128 stands for zero in the data rows.
Here are some points, one per row:
134 144 119 118 143 130 124 145 132 117 54 186 110 83 119 148 85 129 141 83 83 108 118 135 186 150 157 117 96 148 125 139 137 110 142 129 104 91 150 132 139 111 123 122 114 133 81 150
155 115 118 111 141 162 99 76 140 111 138 125 158 100 143 144 156 127 151 130 120 119 140 69 128 145 107 71 129 124 152 146 111 140 142 148 100 150 113 68 110 167 121 152 111 142 96 150
164 134 114 155 126 123 116 137 131 112 149 96 111 125 147 92 147 126 145 167 122 127 145 133 154 168 113 109 147 133 136 102 115 99 132 89 125 103 125 146 146 71 120 152 100 129 118 156
151 134 137 154 162 186 107 113 161 169 128 127 109 107 125 133 100 107 109 94 136 144 138 122 155 142 169 125 134 116 137 98 98 155 106 150 125 137 147 144 97 155 127 106 110 135 143 99
119 128 148 148 131 112 140 114 143 132 95 130 132 185 174 109 148 179 123 124 106 141 124 138 132 150 122 138 137 98 178 77 136 113 137 129 101 167 153 120 137 134 126 138 135 177 114 100
144 105 110 138 154 104 128 180 114 116 157 136 123 143 159 135 135 180 136 143 118 168 111 140 138 97 106 127 112 117 117 158 100 109 133 131 143 162 140 119 76 114 138 147 117 115 105 131
160 164 108 112 148 115 155 94 94 131 172 85 134 92 164 146 94 160 131 143 72 120 119 144 139 122 153 138 141 108 114 102 118 192 140 87 121 110 106 89 135 119 132 126 155 134 150 164
148 143 76 133 79 153 115 139 107 145 130 95 109 144 114 96 135 113 103 137 115 181 89 134 117 129 131 134 147 141 100 180 136 125 141 98 99 147 186 131 159 156 88 115 128 164 98 143
157 143 110 183 112 116 136 153 98 127 149 144 168 144 80 144 112 144 148 101 150 158 131 101 151 124 124 112 134 178 128 147 157 124 101 145 129 126 119 100 132 79 143 118 160 142 179 134
131 105 114 108 124 113 107 137 146 139 130 139 166 101 167 119 157 113 90 184 148 124 83 147 141 162 98 162 149 146 148 120 135 98 125 142 115 83 116 130 163 129 156 101 138 101 152 146
190 136 114 104 159 121 108 170 134 122 122 133 96 149 123 167 126 162 103 120 156 119 137 128 64 154 110 119 127 130 123 142 164 161 151 97 149 123 102 170 103 91 121 120 129 159 107 107
138 107 122 141 122 89 148 109 99 115 157 85 107 131 93 118 148 134 113 144 130 86 156 99 145 139 132 116 78 137 101 147 136 126 174 135 107 92 121 141 110 176 136 133 107 124 97 116
93 113 168 101 77 96 110 140 103 114 146 143 106 129 174 125 117 102 90 120 116 106 171 105 91 113 126 125 145 148 163 111 141 141 103 122 136 131 116 117 114 128 103 99 98 189 119 137
138 109 106 133 170 123 93 84 88 71 85 141 135 132 115 131 180 120 151 112 94 151 97 151 161 106 115 142 155 104 147 128 150 131 126 109 150 136 98 143 129 144 148 124 137 126 146 118
148 154 135 151 129 130 124 138 148 111 143 141 160 131 122 130 121 122 123 199 73 126 194 138 103 86 110 131 166 119 118 145 135 127 112 145 93 118 178 184 134 139 140 159 145 139 156 94
126 128 167 121 100 120 92 100 104 148 153 114 111 162 134 134 127 156 152 75 109 121 124 135 167 127 75 118 142 157 108 107 152 148 114 135 140 136 108 131 138 128 99 132 107 90 160 96
101 97 170 118 159 141 115 133 95 115 103 91 142 129 138 107 50 139 106 156 164 164 155 169 146 103 95 150 136 143 112 146 119 110 136 126 142 132 102 121 114 138 136 130 144 152 103 148
168 92 188 138 112 128 138 133 136 117 111 128 107 103 92 162 143 147 126 105 154 175 136 138 149 132 118 152 127 103 124 124 105 143 129 110 129 128 142 129 191 176 98 105 113 127 136 146
140 166 104 115 113 103 168 121 100 137 137 133 151 136 111 113 156 73 128 97 122 110 171 159 144 151 96 166 102 146 103 96 128 122 147 157 174 166 126 109 126 138 122 144 152 162 130 152
137 166 109 109 96 163 113 133 140 115 106 116 140 132 112 129 115 147 102 139 127 154 169 180 131 137 145 82 143 139 148 121 84 93 114 131 152 134 91 146 89 156 119 149 129 117 147 161
123 111 116 139 147 151 150 111 115 143 135 154 94 108 138 151 131 150 142 130 132 137 123 148 65 141 96 137 127 145 76 147 114 107 100 187 98 114 118 103 139 123 184 129 79 166 144 156
112 184 115 120 146 109 139 153 110 159 92 104 98 109 115 156 151 118 136 81 144 117 143 93 121 101 99 161 155 70 129 132 105 99 139 102 91 132 119 121 106 133 159 130 126 141 150 99
139 127 106 147 155 134 83 123 120 88 89 121 130 156 105 123 125 116 119 129 141 79 123 122 107 146 173 159 152 145 108 146 139 108 109 131 135 156 131 82 149 141 87 118 121 122 136 115
107 121 148 116 94 119 116 124 130 102 135 119 128 120 130 138 146 128 111 97 118 149 121 114 138 143 160 104 78 87 119 127 115 87 80 120 109 104 77 145 169 108 150 127 133 158 127 106
125 147 139 153 131 109 107 99 114 164 116 164 113 99 140 83 121 106 118 164 146 122 120 119 138 112 134 118 151 161 130 134 77 121 160 78 184 119 140 92 116 118 141 107 115 123 134 76
124 98 104 119 111 112 81 146 124 105 131 114 113 100 91 137 114 118 128 118 112 108 114 131 95 156 121 150 97 178 170 100 113 157 122 104 95 176 129 142 92 147 158 112 134 102 181 139
130 135 131 117 126 121 165 90 101 138 139 142 136 139 97 119 97 138 47 138 107 153 117 102 138 152 130 98 99 118 139 152 156 133 103 131 140 161 134 131 139 139 161 129 121 77 132 113
127 84 152 135 96 119 148 113 125 125 112 113 175 70 115 130 134 153 160 138 150 120 101 124 115 143 178 119 129 137 79 118 156 106 154 121 132 156 138 135 87 84 81 153 110 141 159 91
135 140 109 79 99 124 146 133 140 91 146 105 143 98 130 171 98 98 155 121 139 155 136 131 129 155 167 128 187 120 126 88 164 93 147 133 161 118 150 122 139 146 155 136 119 111 103 100
109 142 139 133 135 104 144 133 139 156 156 147 113 100 137 143 107 124 124 113 127 90 100 149 139 138 124 172 176 149 112 185 143 128 107 133 98 149 94 151 127 173 79 218 134 108 113 126
123 111 102 125 112 124 182 143 121 134 135 144 108 143 132 160 127 145 94 134 120 135 112 146 106 111 139 122 138 141 149 104 105 96 191 160 118 163 107 100 139 135 137 129 100 103 134 101
104 136 151 112 147 157 122 150 105 137 98 116 106 130 150 126 133 137 125 177 101 126 140 125 163 153 174 137 129 111 92 118 166 143 132 129 94 154 113 150 129 108 129 106 110 109 158 121
118 128 136 171 91 100 148 120 154 95 94 124 141 96 161 131 83 116 136 108 100 124 119 121 124 142 98 154 119 116 153 169 125 159 140 153 134 144 151 147 103 105 139 115 152 114 108 137
122 115 125 154 145 148 122 126 149 135 143 118 106 96 124 145 118 127 138 136 140 100 112 127 139 91 123 100 121 147 110 43 125 90 42 82 140 175 194 138 160 114 145 123 138 144 73 169
159 124 98 133 109 116 151 142 154 107 140 156 174 125 146 125 118 160 135 126 139 148 130 91 144 99 128 180 131 149 111 132 124 120 94 114 107 85 90 134 88 186 93 87 143 132 119 113
116 128 125 145 114 164 139 121 125 156 122 94 82 140 129 129 136 99 141 144 152 167 120 120 155 121 128 122 149 202 185 132 164 121 144 149 75 92 109 152 109 117 117 168 159 129 111 127
141 124 153 127 125 158 111 151 156 126 154 146 120 153 97 110 116 97 143 175 127 119 114 109 148 157 116 135 125 85 98 99 93 107 151 162 126 155 88 143 111 115 103 111 179 131 132 147
129 104 135 131 132 143 130 99 150 114 152 106 121 154 166 157 136 123 105 107 175 96 169 146 144 134 143 134 132 111 127 171 149 98 136 122 104 140 155 78 124 110 148 75 190 101 143 128
99 122 148 123 109 168 178 136 125 97 138 116 132 151 106 143 159 136 167 157 144 133 107 135 134 107 152 162 128 143 149 129 124 196 121 115 134 138 119 125 109 113 159 125 125 114 89 128
116 83 86 157 139 147 173 170 95 141 120 131 111 86 93 95 125 158 121 133 148 110 157 137 127 155 109 124 134 104 168 107 146 167 128 144 136 98 122 116 154 141 105 138 165 141 123 101
128 129 119 92 92 144 127 129 128 144 125 119 70 104 155 107 136 140 146 105 109 129 116 94 122 124 119 138 110 104 120 154 118 106 139 140 167 120 150 154 103 116 131 134 159 103 168 165
133 155 145 127 160 120 130 112 190 79 174 149 90 112 108 117 119 109 124 116 115 144 121 137 132 87 143 164 95 153 141 142 141 130 161 147 146 151 87 124 167 99 123 112 107 147 123 110
69 163 118 185 131 121 101 137 164 146 159 84 145 140 100 168 153 143 90 117 119 113 97 162 145 165 156 115 129 126 123 141 105 125 127 121 150 101 130 137 94 121 129 128 137 133 84 132
143 143 174 77 178 94 137 133 83 112 141 148 155 141 141 108 131 125 137 78 149 131 114 106 86 150 144 107 145 177 107 109 48 127 127 131 70 119 159 174 157 120 137 140 178 104 83 112
96 128 84 126 120 162 142 59 142 128 118 194 154 133 126 133 129 115 109 126 150 123 149 124 129 111 101 100 108 120 124 117 116 122 151 51 98 158 121 180 145 92 112 135 132 145 128 132
155 171 154 127 114 162 129 165 135 115 123 95 170 111 136 87 110 104 126 115 152 83 71 152 111 83 78 71 126 100 141 140 158 140 130 125 123 140 109 121 143 139 150 130 105 133 138 117
119 124 194 112 128 142 126 127 103 143 126 159 127 128 86 175 168 140 133 149 84 97 148 127 95 92 77 123 133 132 135 122 143 89 139 98 141 98 148 118 112 130 113 113 143 101 106 149
146 113 137 197 90 92 130 101 116 134 95 93 139 162 123 125 110 103 148 145 141 115 125 131 117 108 163 132 143 101 128 125 88 133 123 138 117 116 111 163 141 121 146 129 80 111 124 168
123 179 131 114 146 162 158 125 115 152 107 115 165 170 155 172 119 123 157 163 149 117 113 139 124 157 106 152 67 143 140 134 126 137 116 132 146 118 154 145 134 134 100 96 87 131 142 135
125 90 72 85 145 105 141 111 115 167 141 105 131 161 116 90 107 123 168 127 127 120 145 137 114 86 150 140 123 118 142 145 146 99 80 136 126 122 103 159 111 133 111 119 126 99 106 131
113 83 142 61 144 109 145 115 179 137 101 109 134 157 83 127 117 109 125 140 109 140 86 126 148 139 125 122 136 131 128 156 89 142 105 119 144 105 149 98 121 104 135 163 135 196 170 114
124 161 126 125 123 96 116 156 151 139 84 114 122 119 152 97 185 117 114 170 135 153 134 128 144 89 132 111 69 164 85 109 141 149 112 136 120 142 129 111 128 155 150 143 147 125 124 115
124 124 131 130 150 122 152 112 102 141 119 134 136 92 142 112 184 97 113 102 117 143 129 157 95 115 134 93 161 117 112 154 133 163 108 179 132 129 114 138 103 98 89 76 141 121 108 134
105 157 140 134 142 111 130 162 117 146 119 137 128 126 124 117 120 132 152 143 108 150 122 80 85 144 152 128 125 107 170 145 129 115 113 117 134 150 95 82 162 110 101 122 142 108 125 150
These points spread out most along one direction. Take the direction at right angles to it along which they spread out most. Go by this last direction. Where along it does each point below lie, from 0 to 99? 50 is the average, and the first point above lies past it. One standard deviation of the points above along it is 16.
132 149 129 113 104 136 95 115 95 119 115 164 113 127 148 140 148 148 112 129 185 115 130 66 130 128 151 161 139 105 129 137 145 163 121 155 184 128 136 142 135 125 166 184 132 133 115 144 60
99 123 130 125 141 90 136 155 113 108 172 190 118 148 111 119 123 101 141 137 159 130 98 141 163 145 151 86 143 84 135 136 150 143 135 125 109 121 169 123 91 158 130 121 99 143 158 173 49
128 151 152 137 154 157 126 85 126 103 158 121 134 117 108 71 133 139 114 113 137 153 112 115 98 158 108 178 106 104 156 104 143 102 114 136 136 90 156 120 86 121 126 134 97 119 128 107 53
118 126 99 105 75 156 82 149 97 131 159 144 137 130 124 123 128 147 150 154 123 91 139 170 153 99 132 146 112 108 141 146 77 148 119 158 113 110 155 112 153 105 122 120 122 136 113 70 42
102 136 103 116 133 127 133 124 165 97 95 114 120 167 119 124 114 159 73 108 127 109 108 85 125 76 112 113 150 129 97 69 125 145 146 168 124 90 153 112 130 101 88 127 115 102 146 157 53
148 125 140 126 97 117 72 106 159 195 104 158 146 150 103 121 96 121 150 130 127 159 122 161 101 124 133 133 121 97 104 94 166 150 154 131 110 117 114 91 116 127 172 123 150 119 86 127 47
72 90 99 139 160 133 99 164 133 148 144 104 170 126 138 159 120 75 129 132 114 162 164 77 135 129 78 127 129 118 105 125 130 158 149 128 157 135 122 135 162 125 130 134 110 108 120 116 48
124 136 144 98 138 112 139 138 199 154 123 130 144 115 114 79 163 177 136 111 151 120 188 136 140 138 125 127 152 139 140 154 131 148 125 112 131 145 135 123 154 107 147 107 80 97 130 157 54
179 76 144 138 150 144 126 160 115 159 145 137 163 138 165 138 149 85 90 87 107 119 140 140 121 87 178 157 89 130 161 127 140 126 148 119 136 106 137 119 123 117 122 179 112 122 150 159 54
80 114 133 140 137 162 125 125 139 145 140 131 155 133 134 91 124 172 158 91 105 98 113 115 104 130 164 111 130 148 119 135 142 119 173 120 165 114 124 162 158 184 158 114 157 167 158 151 53
136 143 125 122 156 71 102 92 131 144 132 114 104 120 143 170 109 137 155 168 168 129 128 143 125 108 125 82 92 116 168 129 133 129 136 161 151 131 142 150 156 145 105 114 144 141 160 114 51
89 133 132 154 124 140 132 135 151 81 123 149 99 148 161 124 127 106 163 108 138 153 158 167 74 142 129 103 96 113 96 122 127 142 113 89 136 88 146 89 131 145 108 170 137 86 157 109 56
169 109 123 144 127 135 175 146 149 133 120 143 87 168 151 128 128 99 146 115 91 94 121 104 147 167 117 103 144 135 116 139 130 123 102 117 163 129 110 120 129 140 150 101 122 121 121 90 58
